[-14 -42   6 -17 -41 -25  -1  54  22  68  30 -42  62  -5 -17  16  -3   5
  42  23  11  34   6   5 -47  17 -62  -7  40  35  22  28  36 -23  -3  33
 -38  30 -27  53  -4  -5   7  -6  -3]  vibil
[ 52  13 -28 -11  27   6  69 -10  26  19 -36  48  50  50  31  43  -3   6
 -36  43  32 107 -71  -4 -30 -17 -19   7 -31   9   8  38 -33   6 -39  17
  -2  19  60  14 -29  -6 -38 -17  71]  Ger
[-15 -56  17 -44 -59 -34  -3  53  -9  -5   2 -44  24 -27 -18  23  10  -5
  22   1   5 -19  36   6  15  13 -22   3  46  22  14  -7   4 -43  14  17
 -29  -8 -35   7   7   9   3   9 -15]  nekig
[ -5  -3  -2  17 -11   0   7  23  22  52  18 -25  28  12 -11  -4 -21  17
  14  38 -15  38 -20  -9 -36  20 -52 -18  18   1  27  11  23  21 -36  -1
 -24  28  -4  50   8  -8   1  -1  -2]  nule
[-22 -42  -8 -37 -37 -20   2  37  38  93  21  -9  92   3 -10  27   6 -15
  38  32  33  60  -3   0 -84 -12 -44  10  26  56   2  62  29 -19  42  53
 -30  32 -12  48 -34  -7  12 -23  24]  bulo
[-49  -7 -13 -46 -79  22  59  13  55  18 -39  31  48  -2 -35  19 -36 -19
 -45 119 -39  36 -31 -69 -35 -45   0   9  42 -14   6  14 -61  86  16 -52
 -33 -38  42  15 -31  34  20  14  45]  Kemaz
[-30 -75  14 -62 -46 -40 -28  40 -14   5 -36 -44  48 -11 -22  18   5 -14
   6  -4  17   1  45  -1 -17  17 -15  15  23  44  25   7   1 -40  58  41
 -22  19 -60  16  19 -16 -17   3 -24]  toz
[-87 -17   7 -20 -94   8 -20  43  65 109  75 -11  62 -44 -48  -7 -10 -24
  61  69 -21 -14  19 -31 -83 -37 -30   3  81  25 -22  47  39  40  56  -6
 -43 -19  -6  42 -51  32  81  -4   6]  Bom
[-70 -10   5 -25 -55   8 -38   8  40  78  71  18  40 -47 -26  -7  21 -43
  62   6  11 -43  38  -5 -61 -55  18  22  46  40 -56  52  37   0 103  23
  -8 -27  -8  -3 -61  26  78 -16   5]  fibud
asked: [-70 -10   5 -25 -55   8 -38   8  40  78  71  18  40 -47 -26  -7  21 -43
  62   6  11 -43  38  -5 -61 -55  18  22  46  40 -56  52  37   0 103  23
  -8 -27  -8  -3 -61  26  78 -16   5] : fibud
asked: [-15 -56  17 -44 -59 -34  -3  53  -9  -5   2 -44  24 -27 -18  23  10  -5
  22   1   5 -19  36   6  15  13 -22   3  46  22  14  -7   4 -43  14  17
 -29  -8 -35   7   7   9   3   9 -15] : nekig

[ 47  98 -11 -91] -> Ruto
[-86  54 -43  30] -> nime
[-72 -23  45  48] -> pifel
[ 38  97 -61 -53] -> Det
[-92  98  33 -43] -> pusol
[  8 -64 -74  50] -> vul
[ 45 -77 -47  51] -> Rusa
[-86  54   3 -15] -> Meful
[62 15 27  6] -> vofin
loc: [-15] : Meful, 4
asked: [-86  54 -43  30] : nime
asked: [-86  54   3 -15] : Meful
asked: [ 38  97 -61 -53] : Det
loc: [-91] : Ruto, 4
asked: [  8 -64 -74  50] : vul
loc: [-11] : Ruto, 3

[ 30  -9  75 -42  34 -40] -> Mes
[ 30  -9  75 -24  74 -62] -> gel
[-72 -38 -37  63 -24 -39] -> pofu
[-23  40 -36  17 -29  92] -> siven
loc: [-37] : pofu, 3
asked: [ 30  -9  75 -42  34 -40] : Mes

[  1   8 -22  28   2  33  32  -7  -3  26  15  19 -53 -26  -1   2 -22  -5
   8   9  -3  48   7  22  13 -14  -8 -34   2  -3 -44 -14   6   7 -39  57
  -8  11 -15  -2   9  -8  -4  30  18  -7   5  -7 -19  -2] : tar
[  4   6 -48  21  -3  17  25  29 -11  21  19  -5  46 -41   7   0 -50  -1
 -13  -2 -19 -40  -8  12   3  -7   1  18  23   6  27   0  20  23 -14 -34
  14  17  30  10 -13   6  69  31 -27 -17   5  -6  10 -10] : zofum
[ 30   9  35  10  -1  16 -14  26 -18   2   5  25  21  27   5  12  -8  -7
   6  91  27   1  56  15  20  -1 -11   4 -10 -11 -44 -16   5  24  -6  27
 -17 -47 -13  -2  -6  18 -10 -11   5  18  14   4   2  22] : rolo
asked: [  1   8 -22  28   2  33  32  -7  -3  26  15  19 -53 -26  -1   2 -22  -5
   8   9  -3  48   7  22  13 -14  -8 -34   2  -3 -44 -14   6   7 -39  57
  -8  11 -15  -2   9  -8  -4  30  18  -7   5  -7 -19  -2] : tar
asked: [ 30   9  35  10  -1  16 -14  26 -18   2   5  25  21  27   5  12  -8  -7
   6  91  27   1  56  15  20  -1 -11   4 -10 -11 -44 -16   5  24  -6  27
 -17 -47 -13  -2  -6  18 -10 -11   5  18  14   4   2  22] : rolo
loc: [-18] : rolo, 9

[-103  -37   40    5  -10  -76  -25   24  -41   95   63  -42   38   68
   16  -41  -51  -34   68   15  -35   40   42   61   14   20   94   63
   -2  -24   45    5   69   38   45  -43   10   43   14  -18  -15   88
   73  -10  -15   12    9  -34  -98  -13  -11   87   14    0   20  -41
  -25  -25   47  -45  -16   73   17   15] -> bok
[ 83  36  12 -97  30  43 -28  24 -62  -8  60 -33 -90  41   7  72 -53  29
 -29 -48 -10 -18  32 -21 -23 -23 -14 -23 -43  47   0 -48 -19 -11 -15 -48
  -5  10 -29  15  29 -52   5 -23 -19  25 -10 -20  39 -25 -16  -8 -28  60
  42  45  11 -14   3  16  36  47 -75  -3] -> gofid
[  56    6  -27  -44   12   44   20    5   -2  -68  -33   32  -47  -55
   -2   40   10   -9  -59  -15   25  -43  -18  -53   -8    3  -86  -43
  -23    2  -33  -40  -78   -1  -76   17   -4   -5   -7   19   -3 -102
  -54   10  -12   29   -1    7   58   -6   20  -72  -18   33    1   27
   37  -23  -39   20    8  -23  -35  -34] -> Sota
[102  57   6  69  23  71 -49   7   0 -35 -28   0  39 -65  34  73  15  41
 -56  11  -4  12 -11 -38   9  22 -41 -28   7  35 -51  40   2  45  24   0
 -11 -17 -19  53  30  36 -40  12  26  42   3  33  46  -3 -10 -23  35  21
 -41 -29   1  15 -34  42  30 -40  36  29] -> rig
[-90 -26  37  16 -14 -69 -27  33 -57  85  49 -48  52  56  23 -22 -55 -40
  45  28 -29  48  42  48  22  21  86  57   1 -30  40   4  69  66  40 -54
   3  46   4  -8 -11  95  64  13 -20  30   7 -26 -89  -3 -10  77  18   8
  31 -48 -18 -29  27 -44  -5  69  29  13] -> ker
[-75 -50 -55 -79 -40 -41  89 -40  71 -52 -75  49 -11  -7 -57 -87  59 -36
   9  12  41 -33 -49  -5  -2 -37 -14 -13  24 -51  15 -18 -54 -63 -60  61
   3 -28  22 -49 -38 -85 -23  21 -14 -67  -7   7   4  49  30 -58 -29 -60
   2  95  13  15 -18 -17 -41 -58   0 -46] -> gola
[ 83  36  12  -2  30  43 -28  24 -62  -8  60 -33 -90 -51   7  72 -53  29
 -29 -48 -10 -18  32 -21 -23 -10 -39 -23 -43  47   0 -48 -19 -11 -15 -48
  -5  10 -29  15  29 -52  -5 -28  -6  25 -10 -20  39 -46 -16  -8 -28  60
  42 -54  11 -14   3  96  36  47 -75  -3] -> tak
[-103  -37   40    5  -10  -76  -25   24  -41   95   63  -42   38   68
   16  -41  -51  -34   68   15  -35   40   42   61   14   20   94   37
   -2  -24   45    5   69   38   45  -46   10   43  -16  -18  -15   88
   73   13  -15   12    9  -34  -98  -13  -11   87   14    0   20  -41
  -25  -25   47  -45  -16   73   17   15] -> mopa
[ 83  36  12  -2  30  43 -28  24 -62  -8  60 -33 -90 -51   7  72 -53  29
 -29 -48 -10 -18  32 -21 -23 -23 -39 -23 -43  47   0 -48 -19 -11 -15 -48
  -5  10 -29  15  29 -52  -5 -28  -6  25 -10 -20  39 -46 -16  -8 -28  60
  42 -54  11 -14   3  16  36  47 -75  -3] -> taze
[  3   7 -19 -16 -15  -3  55 -31  43  -7   8  10 -51  32 -50 -38  30  33
  31 -20  21 -12 -11  16 -17 -50  21  -4  20  13  37 -12   8 -84  15  19
   2 -32   1 -47   3 -34  13  -5   6 -78 -15   3  38  26  -3  -4 -34 -36
  40  41  -5  57  23   0  -3 -10 -30  -2] -> rufas
asked: [-90 -26  37  16 -14 -69 -27  33 -57  85  49 -48  52  56  23 -22 -55 -40
  45  28 -29  48  42  48  22  21  86  57   1 -30  40   4  69  66  40 -54
   3  46   4  -8 -11  95  64  13 -20  30   7 -26 -89  -3 -10  77  18   8
  31 -48 -18 -29  27 -44  -5  69  29  13] : ker
loc: [-9] : Sota, 18
asked: [  3   7 -19 -16 -15  -3  55 -31  43  -7   8  10 -51  32 -50 -38  30  33
  31 -20  21 -12 -11  16 -17 -50  21  -4  20  13  37 -12   8 -84  15  19
   2 -32   1 -47   3 -34  13  -5   6 -78 -15   3  38  26  -3  -4 -34 -36
  40  41  -5  57  23   0  -3 -10 -30  -2] : rufas

[-37 -55  77 -21  17 -41  -6  32  14 -27 -28 -40   8  -3  33 -50 -32  58
 -76 -38 -42  41  -8  27  38  36  98 -24 -85  75 -29  38 -38  17  80   8
  41 101 -43 -10 -73 -25 -14 -42 -39  18  72  12 -12  35  34 101 -90] : dako
[-43 -88  72  11  -7 -13  -6  10  21  37 -52 -40   5  18  -8 -43 -54  42
 -95 -61 -42  51  27 -25  38  49 111 -43 -85  17 -10  29  52  16  29 -36
  28  96 -43  -4 -84 -16 -15 -37  23  18  85   7  -3  43  20  96 -98] : raba
[-37 -55  77 -21  17 -41  -6  32  14 -27 -28 -80   8  -3  33 -50 -32  58
 -76 -38 -42  41  30  27  38  36  98 -24 -85  75 -29 -37  -2  17  80   8
  41 101 -60 -10 -73 -25 -14 -42 -39  21  72  12 -12  35  34 101 -90] : bipuf
[-37 -54  77 -22  17 -42  -6  33  14 -29 -28 -81   8  -3  34 -50 -32  58
 -75 -37 -42  40 -41  28  38  36  97 -23 -85  76 -30 -29 -15  17  81  10
  42 101 -60 -10 -72 -26 -14 -42 -41  21  71  12 -12  35  34 101 -89] : kiman
[-37 -55  77 -21  17 -41  -6  32  14 -27 -28 -80   8  -3  33 -50 -32  58
 -76 -38 -42  41  46  27  38  36  98 -24 -85  75 -29  38  72  17  80   8
  41 101 -60 -10 -73 -25 -14 -42 -39  21  72  12 -12  35  34 101 -90] : zav
[-37 -54  77 -22  17 -42  -6  33  14 -29 -28 -81   8  -3  34 -50 -32  58
 -75 -37 -42  40 -16  28  38  36  97 -23 -85  76 -24 -56 -53  17  81  10
  42 101 -60 -10 -72 -26 -14 -42 -41  21  71  12 -12  35  34 101 -89] : Vok
[ -43  -88   73   10   -7  -14   -6   11   21   36  -52  -42    5   18
   -8  -43  -54   43  -96  -60  -42   51    8  -25   38   50  113  -43
  -85   18  -11   33  -19   15   31  -35   30   98  -44   -4  -84  -17
  -15  -37   22   19   86    6   -4   43   20   98 -100] : Ladev
[ -43  -88   73   10   -7  -14   -6   11   21   36  -52  -42    5   18
   -8  -43  -54   43  -96  -60  -59   51   85  -25   38   50  113  -43
  -85   18  -11   15  -34   15   31  -35   30   98  -44   -4  -84  -17
  -15  -37   22   19   86    6   -4   43   20   98 -100] : Safub
asked: [ -43  -88   73   10   -7  -14   -6   11   21   36  -52  -42    5   18
   -8  -43  -54   43  -96  -60  -42   51    8  -25   38   50  113  -43
  -85   18  -11   33  -19   15   31  -35   30   98  -44   -4  -84  -17
  -15  -37   22   19   86    6   -4   43   20   98 -100] : Ladev
asked: [ -43  -88   73   10   -7  -14   -6   11   21   36  -52  -42    5   18
   -8  -43  -54   43  -96  -60  -59   51   85  -25   38   50  113  -43
  -85   18  -11   15  -34   15   31  -35   30   98  -44   -4  -84  -17
  -15  -37   22   19   86    6   -4   43   20   98 -100] : Safub
asked: [-37 -55  77 -21  17 -41  -6  32  14 -27 -28 -40   8  -3  33 -50 -32  58
 -76 -38 -42  41  -8  27  38  36  98 -24 -85  75 -29  38 -38  17  80   8
  41 101 -43 -10 -73 -25 -14 -42 -39  18  72  12 -12  35  34 101 -90] : dako

